[[136 157 118 107]
 [155 153 115 100]
 [116 146 114 118]]
|
[[136 155 116]
 [157 153 146]
 [118 115 114]
 [107 100 118]]

[[114 137 131 120 126 132 128 149 119 121]
 [123 155 126 121 130 131 124 120 125 128]]
|
[[114 123]
 [137 155]
 [131 126]
 [120 121]
 [126 130]
 [132 131]
 [128 124]
 [149 120]
 [119 125]
 [121 128]]

[[130 124 123]
 [127 117 131]
 [132 151 117]
 [134 148 114]]
|
[[130 127 132 134]
 [124 117 151 148]
 [123 131 117 114]]

[[122 146 130 116 147 138 132 132 128 126]
 [120 135 126 125 137 137 137 124 136 136]
 [130 133 138 135 134 135 153 100 145 139]
 [124 127 118 121 125 124 109 152 114 120]
 [124 131 128 133 131 136 145 111 143 140]
 [112 124 112 133 125 135 134 123 141 149]]
|
[[122 120 130 124 124 112]
 [146 135 133 127 131 124]
 [130 126 138 118 128 112]
 [116 125 135 121 133 133]
 [147 137 134 125 131 125]
 [138 137 135 124 136 135]
 [132 137 153 109 145 134]
 [132 124 100 152 111 123]
 [128 136 145 114 143 141]
 [126 136 139 120 140 149]]

[[130 122 123 126 146 127 137 158 111 146 148]
 [132 122 132 128 123 138 134 116 141 122 119]]
|
[[130 132]
 [122 122]
 [123 132]
 [126 128]
 [146 123]
 [127 138]
 [137 134]
 [158 116]
 [111 141]
 [146 122]
 [148 119]]

[[119 101 122 137 125 121 135 126 134 135 138]
 [120 101 124 139 124 123 136 125 133 136 137]
 [112 135 137 132 113 129 135 123 136 108 132]
 [118 119 141 146 113 135 141 118 129 127 129]
 [120 113 138 147 115 134 141 119 129 131 130]
 [116 105 117 130 127 116 132 130 138 128 141]]
|
[[119 120 112 118 120 116]
 [101 101 135 119 113 105]
 [122 124 137 141 138 117]
 [137 139 132 146 147 130]
 [125 124 113 113 115 127]
 [121 123 129 135 134 116]
 [135 136 135 141 141 132]
 [126 125 123 118 119 130]
 [134 133 136 129 129 138]
 [135 136 108 127 131 128]
 [138 137 132 129 130 141]]

[[114 110 132 110 118 110 143]
 [124 154 140 120 126 146 109]
 [127 153 123 122 113 118 136]
 [133 108 132 134 143 140 124]
 [136 109 119 135 129 107 146]
 [138 151 118 143 143 145 112]
 [143 149 109 145 130 119 141]]
|
[[114 124 127 133 136 138 143]
 [110 154 153 108 109 151 149]
 [132 140 123 132 119 118 109]
 [110 120 122 134 135 143 145]
 [118 126 113 143 129 143 130]
 [110 146 118 140 107 145 119]
 [143 109 136 124 146 112 141]]

[[119 121  99 133]
 [125 129 127 127]
 [138 121 131 136]
 [127 123 122 129]
 [131 128 129 125]
 [126 131 135 122]]
|
[[119 125 138 127 131 126]
 [121 129 121 123 128 131]
 [ 99 127 131 122 129 135]
 [133 127 136 129 125 122]]
